(in the rows, 128 means zero)
One turn moves each row of this set onto another row. After a few examples, where does it send each row asked below?
tuni: [127 124 118 117 121  76  99  91 105 137 142 128]
Peg: [143 118 104 102 107  91  91  85 123 111 158 126]
melun: [149  66 101 115 112 114 109 118 112 125 124 125]
menup: [114 124 124  92 126 118 108 139 127  99 133 157]
dipaf: [103 104  98 125 140 130  82 103 120 122 139 155]
Lak: [118  85 120  91 113 118 140  96 129 122 161 131]
mibe: [145  93  74 115  96 116 118 103 110  93 153 146]
Fufo: [133 126  84 108 102  97 123  94 111 104 171 138]
kula: [155 113  84 136 120 115  90 120 118 112 162 160]
Puz: [117  95 132 122 112 108  94  78  96 108 142 160]
rikas: [106  75 102 129 125  90 108  92 100 102 143 154]
nug: [118  99 140 113 122 123 106 122 111  99 172 111]
rir: [124 116 114 127 152 122 114 126 142  95 141 148]
nani: [131  88 112 123 127  92 108 114  98 143 119 128]
Fakil: [127  99 143  98 104 127 116  84 117 121 151 144]
daf: [144  85  92 126 102 127 122 113  91 118 126 148]
gemen: [166 104 112 134 110 129  99 133 105 116 154 148]
Bet: [151 109 125 116 111 115 120 147 101 135 154 137]
sesus: [102  90 114  86 113 105 106 140 108  99 161 126]
Suvi: [115 125 113 104 143 125 112 128 142 107 136 156]
Gep: [109  70  96 110 132  94 133 101 119 110 154 136]
totof: [133 122 103 103 119  92 121 145 108 139 162 142]
nog: [121 114 133 108 126 108 106 143 115  85 137 149]
gipeg: [119 109 132 135 137 138  92  99 118 111 158 127]
muvib: [128 108 116 130 113 112 133 110  81 141 129 140]
Kanez: [135 123  77 114 124  92 102 127 121 124 165 158]
Fadum: [119 131 111 119 110  92 134  97  94 134 156 136]
nide: [127 111 129 131 141 115 111 138 125  80 144 144]
nuvom: [ 94  91  92  92 128 112  91 128 116 115 142 150]
vazam: [156  86  94  99 103 111 100 101 128 105 149 124]

sesus goes to dipaf
menup goes to rir
muvib goes to Fufo
Where do these go?
gemen goes to totof
Puz goes to Lak
Peg goes to melun

One turn moves each row of this set onto another row. After a few examples, where does it send each row asked below?
Tutez: [141 126 103 113 162 115 119 137 153 121 102 148  96 118 121 102 137 125
 135 140 140 141 150 152 108 115 115 168 129 154 123 141 119 107 137 110
 116 165 138 113 141 142 101 119 112 143 129 124 114 117 133]
dap: [118 120 122 143 140 128 141 136  90 127 116 107 162 134  95 154 132 154
 104 145 103 113 129 154 124 143 150 143 139 119 141 125 142 115 123 138
 108 165 105 145 110 122 144 114 123 159 130 112 103 114 109]
pilo: [156 118 156 132 143  99  93 112 129 124 138 119 133 138  85 123 107 118
 129 136 113 134 135 118 101 123  86 127 129 169 152 111 152 115 131  90
 120 134 109 145 125 157 119 106 132 156 112 123 130 149 105]
Muvop: [141 126 124 113 137 135 114 122 110 137 120 123 145 132 100 134 130 122
 127 142 128 102 134 138 115 132 149 114 141 140 138  95 161 139 133  93
  82 151 109 165 112 119 112 104 115 165 110 153 125 133  99]
Lenev: [127 101 171 171 131 107 122 114 115 151 131 103 140 137  87 126 109 125
 124 135 110 141 138 113 115 119 115 106 140 147 134 113 124 100 145 120
 121 102 126 142 135 156 130 124 149 132 102 107 126 134 107]
zokom: [144 128 134 133 143 117 121 127 157 138 106 125 104 123 110 126 104 145
 111 139 116 119 144 151  98 139 105 183 121 167 154 124 129  96 130 130
 114 168 127 118 123 150 118 105 114 148 144 107  94 110 131]
pud: [112 128 140 131 140 122 146 130 107 131 114 104 161 136  94 156 124 133
 100 140 120 118 135 128 121 124 153 151 133 109 133 118 156 117 124 138
 104 170 110 145 113 126 147 109 133 156 123 123 104 116 116]
vido: [139 128 114 121 147 140 118 108 152 122 120 151  83 116 119 118 137 121
 137 140 142 153 156 165 111 120 106 161 148 155 134 138 121  99 132 114
  93 147 144 104 144 133 114 117 106 119 111 132 105 111 125]
nam: [121 115 132 146 133 142 144 118  97 144 125 100 153 135 102 156 136 139
 105 132 114 122 145 154 129 139 152 147 150 108 145 118 131 106 127 144
  97 151 107 142 109 114 154 113 121 141 120 117 101 103 117]
tet: [ 96 110 109 136 156 110 137 121 112 128 105 120 142 117  83 139 141 120
 116 160 119 156 102 138 134 123 129 124 117 120 116 116 102  99 125 125
 111 127 153 130 143 104 114 135 138 109 116 125 161 121 122]
Lusif: [128  97 161 167 139 102 114 118 111 148 120  97 144 133  78 127 109 141
 119 149  95 138 117 124 117 131 107 113 128 167 143 113 119  91 136 114
 126 108 120 148 132 155 121 122 142 135 119 107 133 142 100]
napan: [149 122 129 111 134 146 111 101 114 130 133 118 148 123 100 141 141 110
 117 141 131 121 130 137 117 151 128 137 141 140 163  90 151 120 128  94
  81 147 110 156 108 101 123  96 100 142 117 153 134 123 102]
bok: [142 133  96 133 154 128 116 135 147 121 108 158  92 107 120 112 127 142
 140 139 126 136 150 178 102 140 109 153 145 158 139 140 114  99 138 112
  98 151 145 113 143 136  98 115 108 133 125 115 112 109 118]
Takat: [143 120 146 131 132 130 124 104 155 132 122 123 100 137 116 121 122 130
 116 136 130 132 157 148 108 120 108 184 137 159 147 132 131 103 126 135
 117 164 124 105 121 151 136 115 111 140 123 114  82 110 138]
vasa: [120 126 141 132 137 128 143 117 108 128 122 100 163 126  96 161 131 124
  96 137 119 130 135 131 122 144 138 165 136 106 152 117 144 104 121 139
 103 166 115 140 109 111 156 103 122 142 129 119 111 108 119]
sig: [138 130 113 106 160 120 115 124 162 124 101 144  92 110 113 116 130 119
 127 146 141 148 140 150 106 121 103 177 121 161 136 132 123  94 130 106
 104 164 142 114 141 135 103 109 109 128 131 131 119 118 129]
Gemod: [169 113 148 141 142  98  91 112 122 116 147 120 142 138  95 112 121 121
 132 127 115 138 146 125 103 136  84 130 142 159 158 121 137 116 136  95
 135 128 106 142 122 151 123 109 123 158 115 108 132 139 111]
bur: [104 120  85 119 159 119 129 130 132 125  95 143 116 101  97 118 134 126
 137 157 128 140 113 157 127 120 142 126 118 135 108 119 110 108 123 110
  93 146 158 128 151 123  95 131 130 114 118 131 151 118 118]
Devu: [160 100 144 141 142 114  88 118 116 151 127 115 122 147  90 116 110 140
 136 134 104 119 140 146 108 123 103 115 137 176 147 107 125 112 137  93
 116 119 100 152 120 159 111 114 131 155 113 119 123 145 102]
pof: [131 102 168 163 139  91 120 116 114 125 132 102 155 134  85 119 123 125
 119 143 111 149 128 104 116 124 105 120 131 148 137 124 129 104 138 117
 143 116 120 139 132 156 130 125 141 143 112 102 134 142 112]
Sona: [169  98 143 145 140 122  86 104 118 148 135 109 127 140  92 121 116 133
 133 132 105 133 138 148 109 141  88 126 140 174 163 106 116  99 135  96
 116 113 104 149 118 145 117 108 120 143 118 114 130 137 104]
sife: [114 115  83 122 159 125 127 124 128 119 103 142 121  96 103 118 143 124
 134 152 128 150 117 162 127 136 131 133 125 130 121 123  97 101 123 114
  99 142 160 125 149 110 100 129 119 106 122 124 156 110 124]
dok: [144 128 136 151 128 131 125 119 147 134 121 137  98 129 116 127 106 150
 123 133 115 117 157 170 100 138 112 158 150 161 149 132 129 106 134 138
 102 154 130 109 125 155 125 117 116 142 119 104  79 103 124]
Nuvo: [139 121 146 128 134 123 127 110 156 133 117 124  96 143 115 121 117 132
 118 138 130 125 156 145 108 109 116 175 132 163 135 132 139 109 128 132
 114 167 122 109 123 159 133 118 117 147 121 118  78 114 137]
tasod: [108 121 142 135 132 142 144 119 103 152 113 100 143 137  93 167 119 139
 102 143 114 115 132 147 126 125 154 143 140 119 138 109 147 108 124 138
  83 156 110 145 112 122 148 111 131 141 117 131  99 113 108]
Sikas: [134 101 172 173 130 112 121 106 119 150 134 101 143 133  86 130 114 122
 120 132 109 148 137 114 116 128 105 113 142 146 144 111 118  93 143 121
 121  99 128 140 132 148 133 120 143 125 107 106 131 131 110]
ded: [134  95 156 172 139 103 114 117 108 142 125  97 149 132  83 123 118 143
 120 143  96 140 123 129 116 138 104 114 132 159 145 117 110  93 139 118
 134 104 119 145 130 151 122 123 137 138 121  99 136 138 105]
Tizi: [ 93 122 110 147 149 112 141 127 112 123 112 129 140 111  83 147 130 124
 123 157 115 153 105 141 128 127 128 108 127 117 115 116 114 103 129 125
  97 125 162 127 149 109 112 135 144 108 104 122 158 119 113]
nimed: [143 126 130 134 144 114 122 135 154 136 104 127 109 128 113 117 106 148
 115 135 117 114 148 152  97 135 113 176 124 164 145 130 127 105 132 132
 119 169 124 119 122 155 117 112 117 157 140 102  91 110 135]
lum: [158 118 119 121 134 146 112 107 106 127 138 122 155 122 109 133 150 115
 122 134 126 120 140 146 117 160 130 132 151 130 164  98 140 124 134 100
  91 143 110 157 107 100 124  98  97 147 117 140 134 118 106]
Dak: [ 91 114 113 140 148 111 142 116 108 114 117 127 138 123  82 141 143 121
 122 164 122 158 105 139 137 112 132 113 129 120 109 123 116 110 122 126
 106 130 154 122 145 113 120 142 138 111 101 127 150 125 116]
fanu: [164 110 154 145 138 113  95 116 129 152 140 118 130 144 102 112 111 112
 139 113 123 128 165 124 103 120 105 115 147 146 142 108 127 119 148 102
 119 115 112 149 123 156 122 109 134 151 103 114 123 131 117]
tekeg: [132 130 113 120 147 134 122 121 151 126 110 154  79 125 119 113 131 126
 142 144 142 141 156 163 110 101 121 151 145 158 119 140 130 112 135 111
  93 154 143 108 145 145 109 123 116 131 105 136  97 117 122]
fuf: [130 105 173 160 138  96 119 109 119 127 132 100 150 132  79 129 117 122
 114 146 109 152 121 102 115 126  97 124 125 152 144 119 133  94 134 114
 135 116 123 138 135 153 133 119 139 135 113 107 135 143 109]
gid: [140 126 129 108 138 139 112 112 114 137 122 119 143 127  95 142 131 116
 118 148 126 110 126 135 115 141 136 129 132 145 152  89 159 126 130  91
  77 153 110 162 112 111 116  95 110 153 118 159 131 132 100]
pugu: [161 112 164 140 135 120  93 102 137 157 139 113 126 136  93 126 102 104
 130 119 122 136 153 123 101 125  93 127 141 154 156  98 133 105 143  99
 104 115 116 147 124 146 125 101 132 134 106 123 127 133 114]
tunu: [ 97 120 106 153 151 110 142 130 108 121 114 131 145 112  88 141 135 124
 124 154 114 151 111 144 129 129 130 109 132 112 114 121 108 107 132 129
 105 124 159 127 146 108 112 138 142 110 106 117 156 116 117]
peze: [ 95 109 104 138 155 106 138 129 109 127 105 119 144 120  85 134 143 123
 121 162 118 153 105 139 135 118 136 118 118 119 109 120 102 106 128 126
 114 128 153 131 143 110 113 139 141 115 115 122 160 121 123]
ronul: [108 127  95 127 147 128 133 113 133 114 116 149 115  94 101 130 135 113
 137 152 134 155 120 155 126 128 130 126 137 125 120 122 117 105 123 113
  82 139 166 117 156 114 107 127 125  96 104 132 149 110 116]
Kibo: [157 117 112 122 140 135 111 121 103 123 133 123 158 129 111 121 155 119
 125 131 130 113 146 145 117 151 143 126 148 128 150 104 138 135 139 100
 103 146 106 161 106 105 119 104 101 163 119 135 132 118 111]
Zapib: [112 116  90 117 155 119 131 118 128 102 113 143 122 106 104 111 156 118
 138 157 139 157 122 152 133 118 135 133 132 125 112 134 112 114 121 114
 110 147 155 115 150 118 110 137 119 113 110 128 148 117 125]
bir: [133 138 104 125 153 127 117 134 153 130 100 158  82 109 110 123 112 140
 136 146 124 131 140 172 100 128 110 150 134 168 132 132 127  99 136 105
  84 156 147 114 148 143  94 112 117 131 123 129 111 118 112]
Doma: [113 124 133 137 138 132 138 122 100 131 114 101 153 127  87 167 121 148
  96 152 101 120 116 149 123 148 136 155 133 128 154 113 148 100 116 134
  92 164 110 143 111 117 144 105 124 144 133 123 107 116 101]
fif: [ 95 112 113 143 146 115 139 114 108 111 120 125 140 122  85 140 148 120
 121 162 120 164 108 141 137 118 128 115 134 117 114 126 113 106 123 129
 109 126 155 120 145 107 123 142 134 107 101 124 153 120 118]
gifit: [103 121  96 108 154 121 132 111 133 109 108 140 115 105  97 123 144 115
 133 166 137 156 110 148 132 113 131 134 122 134 112 125 123 108 114 110
  97 151 158 117 153 120 106 130 125 107 111 139 148 123 120]
led: [147 119 117 117 138 133 116 124 105 128 128 124 153 137 108 122 147 121
 129 135 132 105 144 138 117 132 152 119 144 131 136 106 151 145 139  97
  98 149 106 163 108 116 118 110 109 170 112 146 124 125 108]
gisok: [108 126  88 128 149 123 134 125 128 115 112 154 116 105 103 119 136 120
 143 151 134 146 125 158 125 118 142 114 138 122 106 128 116 119 126 116
  91 140 162 120 155 122 105 135 131 110 101 128 144 112 119]
fum: [139 132 139 147 128 131 125 117 150 139 117 136  92 128 110 133  99 148
 120 138 114 117 151 165  99 133 112 159 143 169 150 127 138 104 131 133
  93 157 132 110 128 158 126 114 120 140 118 110  77 108 120]

tekeg goes to Tutez
fum goes to Nuvo
Kibo goes to lum
Where do these go?
tunu goes to fif
tasod goes to pud
bur goes to gisok
ded goes to Sikas
pilo goes to Devu

